In the rows, zero is written as 128.
Each path below is one point turned by a fixed rotation once a step. After each direction that follows a path, write how fast that rotation turns it, in deg/step (0 if it stays still).
Each turn is a multiple of 5 degrees from 10 to 175, or 0.
Each row of a path follows its step; steps can be skipped.
Rotation 1:
step 0: [130 130 128 129 123 124 129 129 121 130 131 114 124 121 126 119 131 129
 135 138 124 134 128 116 130 127 145]
step 1: [135 130 129 128 127 127 114 121 127 129 137 136 136 110 123 137 127 133
 122 133 126 124 131 121 124 128 125]
step 2: [113 130 135 128 131 126 123 139 120 125 124 134 123 120 131 121 122 139
 137 133 126 135 136 125 133 128 126]
step 3: [126 122 133 127 127 117 120 128 120 131 129 116 124 118 124 125 131 130
 115 117 118 127 121 125 128 137 130]
step 4: [130 129 127 133 140 129 109 123 126 132 130 126 121 125 127 123 136 128
 138 144 125 125 130 134 127 129 129]
step 5: [128 124 141 122 119 128 125 135 122 123 119 128 129 114 123 129 126 127
 126 140 129 128 117 123 125 122 135]
step 6: [116 144 124 139 123 127 116 126 131 129 135 126 125 124 124 125 126 132
 122 131 119 128 126 116 128 128 125]
step 7: [133 127 127 131 130 124 126 136 117 119 132 125 128 116 118 131 131 136
 138 129 122 129 138 128 132 135 141]
step 8: [128 124 139 129 133 127 118 121 129 138 129 122 131 110 134 125 130 135
 124 129 133 138 128 121 128 126 123]
step 9: [120 125 125 123 128 116 116 129 121 129 123 141 123 123 129 120 120 130
 131 137 117 120 128 128 129 134 127]
Speeds:
[128 128 129 128 128 130 126 129 129 127 125 125 124 132 126 127 131 123
 127 132 128 124 122 131 126 126 128]
60
[128 124 132 131 127 131 127 133 132 129 126 130 130 128 126 128 126 128
 129 129 132 134 127 129 127 130 126]
120
Rotation 2:
step 0: [134 143 127 119 140 122 129 129 138 128 127 121 132 126 124 130 132 124
 130 132 143 123 123 128 133 131 127]
step 1: [121 135 136 128 124 124 122 134 122 123 112 144 131 133 129 131 132 122
 132 126 130 133 135 134 127 129 128]
step 2: [126 124 128 138 132 129 118 132 135 122 128 121 133 134 130 118 135 123
 118 123 128 132 114 126 128 137 128]
step 3: [128 133 139 120 134 138 141 122 124 117 118 122 122 137 124 134 131 126
 129 124 128 127 125 124 126 126 123]
step 4: [134 129 128 126 147 130 125 125 126 131 129 143 132 127 134 122 130 119
 124 133 141 127 126 134 131 128 128]
step 5: [135 136 131 138 126 132 121 139 127 126 120 127 139 136 121 130 125 131
 137 117 134 132 131 131 126 131 119]
step 6: [125 131 122 136 123 124 134 123 130 114 124 127 126 132 136 120 138 118
 121 125 133 115 125 127 127 131 126]
step 7: [133 117 133 123 135 133 126 133 117 121 120 125 117 139 127 121 119 124
 128 128 131 135 124 130 125 121 128]
step 8: [135 140 126 131 137 137 129 123 122 133 129 126 126 116 131 121 131 131
 127 124 139 128 123 130 127 139 118]
step 9: [134 130 129 124 124 127 126 133 128 119 120 125 139 127 125 133 122 117
 127 128 133 119 139 141 119 125 122]
Speeds:
[127 130 123 127 132 131 130 123 127 131 127 126 123 131 126 130 126 127
 126 129 130 131 127 127 128 125 130]
90
[131 123 126 131 131 126 127 129 128 130 123 126 132 129 129 127 127 131
 127 131 126 132 126 130 132 127 127]
135
[125 122 130 126 127 131 128 128 128 124 126 127 122 127 127 124 129 131
 124 127 126 129 126 127 128 131 128]
80
Rotation 3:
step 0: [130 136 129 115 129 120 129 119 140 127 134 117 132 126 135 118 123 125
 116 127 135 124 123 125 118 130 118]
step 1: [135 136 130 123 133 126 125 134 129 132 118 136 138 129 131 118 128 135
 130 126 141 137 115 121 117 135 133]
step 2: [135 131 128 118 127 132 132 126 121 137 118 132 122 132 140 120 136 137
 119 125 115 131 128 125 118 120 134]
step 3: [129 125 134 125 130 112 122 121 127 134 134 129 133 146 130 120 127 131
 118 122 126 122 129 135 119 121 120]
step 4: [143 127 129 121 128 129 110 129 123 128 130 136 133 137 142 125 126 120
 126 131 139 132 121 131 132 131 129]
step 5: [141 147 130 110 132 128 127 126 125 121 132 120 125 129 135 122 129 124
 128 130 117 133 130 122 126 126 129]
step 6: [125 139 130 125 129 114 127 130 135 132 128 124 132 135 135 126 121 125
 134 127 126 127 120 131 104 129 133]
step 7: [135 125 123 124 129 132 127 118 126 133 118 136 129 126 142 122 117 128
 115 126 130 127 117 127 117 140 132]
step 8: [141 136 135 127 138 125 126 124 128 130 130 137 132 133 128 111 126 138
 117 124 120 130 132 115 126 125 125]
step 9: [131 126 129 127 126 127 114 137 135 134 133 129 130 142 146 124 131 137
 132 128 129 129 126 125 119 115 129]
Speeds:
[130 126 125 132 125 130 130 128 126 131 131 131 127 133 128 125 127 133
 127 125 126 130 131 130 129 130 126]
65
[130 133 126 126 125 130 130 128 131 128 131 123 128 128 129 127 128 127
 132 129 133 132 130 130 128 129 125]
70
[131 132 128 128 128 130 126 135 127 126 128 124 128 130 125 129 129 133
 127 128 126 129 125 124 130 128 131]
100
Rotation 4:
step 0: [123 123 134 124 126 134 122 128 127 131 130 129 137 123 134 128 118 132
 116 129 124 127 121 111 132 133 128]
step 1: [137 143 131 128 132 128 119 131 136 120 127 126 130 125 131 132 126 128
 126 139 134 123 125 131 133 129 140]
step 2: [124 129 127 133 127 128 129 125 124 117 117 134 127 127 129 123 118 126
 130 141 122 119 135 130 126 128 116]
step 3: [120 130 136 118 130 124 126 121 130 129 124 129 137 124 129 120 120 125
 129 122 116 132 122 121 139 132 133]
step 4: [126 143 138 126 135 127 119 126 131 121 131 125 125 133 131 121 137 130
 134 132 136 122 132 128 127 133 132]
step 5: [124 121 135 126 124 129 129 128 119 126 124 118 126 130 125 122 114 133
 126 136 133 122 135 123 125 133 117]
step 6: [136 131 129 117 131 131 122 129 131 133 126 128 133 127 136 125 111 132
 128 120 125 129 127 123 130 130 141]
step 7: [133 144 129 135 133 137 122 135 124 123 126 131 135 131 138 124 133 127
 130 133 130 119 129 127 124 130 122]
step 8: [124 126 139 127 125 132 137 128 118 124 124 128 135 127 124 130 115 120
 128 141 127 127 125 124 135 128 124]
step 9: [125 132 130 118 130 131 125 117 136 122 130 140 129 130 134 125 122 129
 130 130 127 129 129 124 129 130 145]
Speeds:
[127 129 124 127 132 127 131 124 129 129 127 129 128 130 129 129 127 132
 126 123 126 127 125 121 129 127 130]
120
[131 133 128 128 129 124 134 131 124 124 129 125 125 128 128 131 130 131
 128 131 128 127 129 127 129 130 127]
120
[124 128 127 130 127 123 126 125 133 124 127 130 126 124 127 129 130 128
 127 132 124 128 127 129 131 128 128]
45
Rotation 5:
step 0: [134 121 126 131 117 142 128 121 134 127 127 130 132 120 126 129 116 135
 117 129 143 130 120 132 130 136 134]
step 1: [130 120 136 134 136 132 136 141 128 118 115 116 126 130 126 125 129 125
 122 119 128 132 129 116 134 119 122]
step 2: [128 127 125 133 138 116 122 128 126 152 132 132 124 132 128 131 130 136
 116 128 131 127 131 129 125 121 119]
step 3: [132 121 125 128 115 131 126 130 130 127 131 136 135 108 126 115 119 133
 131 125 132 118 131 135 133 129 123]
step 4: [128 119 130 120 132 130 128 137 135 117 122 124 140 148 115 125 128 126
 126 129 135 125 126 124 129 123 125]
step 5: [137 135 120 131 143 123 124 127 127 128 124 130 117 127 130 134 134 131
 119 137 124 121 118 138 132 121 116]
step 6: [125 128 122 124 118 131 123 127 121 135 126 127 138 115 128 120 119 122
 116 124 119 116 124 129 125 123 139]
step 7: [125 121 139 128 139 132 131 127 125 123 133 120 135 140 130 123 119 117
 135 117 139 121 123 136 132 130 122]
step 8: [130 125 129 138 131 131 122 117 124 125 113 132 119 134 125 129 134 143
 114 130 134 132 120 137 124 131 126]
step 9: [135 137 130 134 128 132 136 133 113 130 127 126 140 113 128 122 123 133
 118 125 123 128 129 115 132 121 127]
Speeds:
[132 126 123 132 126 124 129 127 126 127 131 130 126 130 131 129 129 132
 125 128 127 126 127 130 128 132 130]
125
[126 126 127 130 129 127 131 127 128 125 125 128 125 130 127 127 129 130
 127 133 126 131 121 123 128 126 126]
100
[129 131 127 127 131 128 128 128 126 125 125 126 126 128 128 133 129 130
 122 127 124 130 134 128 128 126 126]
100
Rotation 6:
step 0: [119 141 129 118 137 133 128 127 128 118 134 124 129 126 138 125 126 128
 113 124 138 134 133 127 125 121 117]
step 1: [123 129 124 122 144 141 129 135 123 117 144 129 128 121 132 133 126 134
 125 121 131 134 127 130 125 120 120]
step 2: [134 125 119 122 133 142 133 131 122 126 139 127 130 127 133 145 129 136
 122 131 127 130 122 138 130 122 116]
step 3: [132 123 124 122 125 137 137 129 111 123 127 123 132 129 129 149 125 129
 132 137 126 127 127 124 132 119 120]
step 4: [131 126 135 130 125 123 143 128 123 120 123 130 138 125 123 149 125 131
 135 135 125 125 119 125 128 118 128]
step 5: [133 135 140 126 120 119 138 122 131 115 113 126 138 128 130 137 131 129
 127 135 129 123 125 130 124 121 119]
step 6: [126 133 140 123 126 120 130 129 132 105 116 134 127 126 129 123 130 130
 133 127 128 129 132 123 123 117 118]
step 7: [131 131 134 129 133 121 130 127 139 112 127 142 121 123 131 122 132 134
 123 126 128 141 130 134 132 118 117]
step 8: [131 132 123 128 129 133 127 126 130 116 129 132 123 126 137 124 124 131
 118 128 133 142 142 132 142 118 117]
step 9: [126 130 121 132 132 135 131 133 126 122 136 132 126 119 134 135 114 135
 123 128 139 141 135 121 137 118 128]
Speeds:
[126 126 133 125 129 129 128 126 126 129 129 127 126 128 127 134 126 130
 126 126 122 126 131 129 126 131 127]
35
[128 126 130 128 124 128 130 130 126 130 123 122 129 125 127 128 127 129
 132 128 125 130 121 129 129 128 127]
45
[131 128 129 131 130 126 129 127 132 128 130 127 133 127 128 129 130 129
 127 127 126 128 127 137 131 129 129]
130
Rotation 7:
step 0: [136 127 117 121 136 136 119 131 129 115 124 129 118 138 129 120 121 126
 118 120 135 129 126 131 119 123 126]
step 1: [132 139 122 132 124 131 131 114 115 130 138 123 122 128 136 129 114 127
 127 127 129 138 137 124 123 135 131]
step 2: [121 144 132 119 142 134 117 130 137 123 128 122 128 127 132 134 132 124
 120 129 125 138 136 121 130 128 126]
step 3: [128 122 118 126 141 130 128 125 125 123 124 130 131 144 124 120 119 126
 117 122 135 129 136 132 117 133 134]
step 4: [132 135 126 129 130 129 121 116 118 114 139 127 116 130 140 127 122 130
 132 138 123 130 131 122 124 134 130]
step 5: [130 140 128 114 133 134 121 132 129 128 121 118 123 127 130 132 121 127
 115 121 128 140 130 124 122 119 119]
step 6: [123 137 120 133 136 128 134 119 125 129 133 126 129 143 123 130 123 123
 120 120 132 130 141 131 126 135 141]
step 7: [120 131 129 118 137 132 118 117 131 112 134 127 126 128 139 120 126 128
 125 137 120 127 132 123 125 136 125]
step 8: [137 131 124 119 138 125 123 129 116 128 117 124 122 137 124 129 119 132
 123 126 129 139 130 127 113 123 121]
step 9: [130 145 120 132 128 130 129 119 123 121 140 122 118 135 129 137 125 124
 119 123 128 123 135 127 132 125 138]
Speeds:
[129 129 134 128 132 125 127 124 130 127 134 130 125 128 128 130 127 125
 131 128 129 128 126 128 132 126 130]
145
[133 126 128 130 129 129 129 130 124 123 128 127 125 127 128 129 125 132
 130 130 128 125 123 127 125 124 128]
90
[126 129 123 128 127 131 127 129 127 128 132 130 131 134 128 130 128 125
 131 125 132 123 127 130 126 125 128]
125
[122 128 127 126 128 131 122 131 130 127 129 126 126 125 128 127 129 131
 128 132 128 128 128 132 130 124 127]
140
Rotation 8:
step 0: [125 134 124 133 132 130 127 126 126 115 123 121 127 129 131 124 133 121
 136 142 121 132 128 118 122 123 128]
step 1: [121 130 119 123 133 129 134 130 133 134 137 128 132 141 129 130 132 125
 123 132 123 115 126 127 116 123 126]
step 2: [125 117 118 137 135 127 125 121 138 125 125 136 121 122 134 131 129 127
 127 132 123 130 136 127 124 125 118]
step 3: [132 131 118 133 132 128 131 128 123 124 121 122 124 133 131 129 139 134
 129 140 124 125 133 128 119 130 141]
step 4: [121 125 116 129 132 119 130 136 123 138 131 136 124 127 122 130 128 132
 130 127 120 119 121 127 120 124 123]
step 5: [117 131 124 130 135 124 128 125 127 120 123 135 124 119 129 129 133 122
 130 134 124 139 134 134 118 136 122]
step 6: [134 133 124 124 138 113 138 130 129 131 122 125 131 136 129 130 139 126
 128 136 133 125 126 128 121 127 131]
step 7: [121 120 122 127 129 119 136 129 128 126 128 130 126 118 125 122 124 125
 129 130 122 126 124 113 120 121 120]
step 8: [117 130 121 125 128 133 140 127 137 118 122 122 130 133 126 128 134 126
 129 131 121 133 135 133 120 135 127]
step 9: [128 126 119 127 134 118 135 127 140 135 125 129 123 134 132 134 129 129
 141 134 128 122 126 128 129 118 129]
Speeds:
[131 129 131 130 130 126 130 128 123 129 126 127 128 129 129 125 129 128
 132 133 127 125 130 125 132 124 132]
115
[132 125 130 126 131 127 128 123 130 132 128 130 126 126 131 127 130 125
 123 127 132 128 130 126 125 128 131]
90
[124 126 128 127 132 124 123 130 130 129 127 127 132 131 130 126 125 129
 128 127 125 130 130 124 128 131 131]
0
[132 128 129 129 132 128 129 126 132 129 128 128 129 127 130 123 128 129
 130 129 125 128 129 134 131 133 124]
115
[129 128 126 122 122 124 126 126 128 129 133 129 129 128 132 127 129 131
 129 132 128 125 125 128 128 129 128]
130
[129 124 124 126 128 126 127 127 125 132 127 126 128 130 127 127 121 126
 128 129 130 128 129 132 127 123 125]
140
Rotation 9:
step 0: [126 137 131 144 121 143 121 124 129 118 134 118 125 127 132 127 127 129
 127 130 128 115 138 132 118 127 125]
step 1: [124 116 121 134 139 132 114 124 122 131 127 126 129 130 132 127 131 125
 115 114 121 125 129 131 122 128 116]
step 2: [119 122 127 131 118 135 130 120 122 139 124 136 125 145 129 133 124 127
 133 118 123 125 129 128 131 113 129]
step 3: [124 120 132 118 134 123 127 129 130 128 127 125 121 127 129 130 128 113
 135 115 126 119 131 115 135 124 143]
step 4: [131 134 133 113 137 122 131 142 125 127 119 135 115 134 139 132 122 130
 135 131 130 135 127 123 127 124 123]
step 5: [139 136 129 130 129 130 139 128 144 122 129 120 122 126 136 133 130 134
 125 137 120 131 115 119 131 122 133]
step 6: [143 138 124 129 140 128 127 128 126 128 139 116 127 123 122 130 120 141
 133 124 124 129 127 135 118 133 130]
step 7: [136 120 122 133 132 131 121 120 130 135 129 133 132 127 116 119 123 134
 126 129 125 149 117 131 133 129 124]
step 8: [127 130 126 129 119 127 133 126 137 133 139 141 141 131 114 121 126 130
 138 123 129 125 136 133 137 127 134]
step 9: [126 127 143 122 125 120 114 128 132 118 120 133 132 117 121 118 124 120
 130 127 136 128 138 130 132 133 127]
Speeds:
[125 125 129 127 125 128 128 135 128 127 128 129 128 127 129 124 127 127
 134 130 124 129 130 125 132 130 128]
70
[132 127 127 128 128 125 128 127 126 127 123 125 130 134 131 134 130 124
 132 128 127 128 128 126 129 129 128]
40
[123 124 130 131 131 128 125 128 129 127 130 129 132 132 123 131 127 129
 129 126 127 131 130 130 130 125 130]
60
[127 132 128 131 128 132 133 128 129 130 122 131 131 129 127 126 132 127
 130 129 125 128 124 128 127 125 129]
130
Rotation 10:
step 0: [127 132 126 138 118 128 130 129 131 118 140 121 134 121 129 138 127 125
 133 137 139 137 123 125 122 129 116]
step 1: [124 131 117 143 120 132 135 133 131 128 130 120 144 126 129 129 126 125
 115 133 137 131 134 133 127 133 135]
step 2: [126 118 123 128 116 122 132 130 147 128 127 123 128 119 125 133 137 121
 124 135 137 128 135 123 123 130 136]
step 3: [134 118 111 135 127 129 134 129 131 110 123 131 130 127 132 126 136 114
 124 130 125 131 128 123 123 128 135]
step 4: [120 124 114 126 132 128 120 127 140 116 142 128 134 132 130 133 134 119
 135 133 132 128 124 122 132 133 127]
step 5: [133 129 117 139 125 116 134 134 131 125 140 122 135 129 141 132 120 118
 135 127 127 123 126 131 133 134 131]
step 6: [130 128 124 142 117 126 129 127 137 132 130 127 134 128 130 132 125 127
 140 150 131 133 127 122 134 129 130]
step 7: [125 123 113 140 118 120 127 135 132 126 119 124 133 131 126 128 132 126
 128 135 126 138 138 142 129 134 127]
step 8: [134 120 117 134 120 129 127 131 140 124 137 127 120 123 119 135 138 122
 126 133 138 136 123 136 128 123 124]
step 9: [130 127 112 135 124 129 131 134 128 116 131 127 139 127 123 124 134 118
 124 129 135 117 123 136 135 118 135]
Speeds:
[123 128 126 123 129 125 125 130 132 131 129 126 131 130 128 129 130 129
 128 125 128 128 133 132 129 131 129]
130
[128 125 124 125 130 129 127 128 128 125 130 133 126 124 126 128 129 125
 126 125 126 124 131 125 131 123 129]
60
[131 127 129 128 127 131 127 131 130 128 124 126 123 126 123 129 129 127
 123 130 128 129 129 129 131 133 131]
65
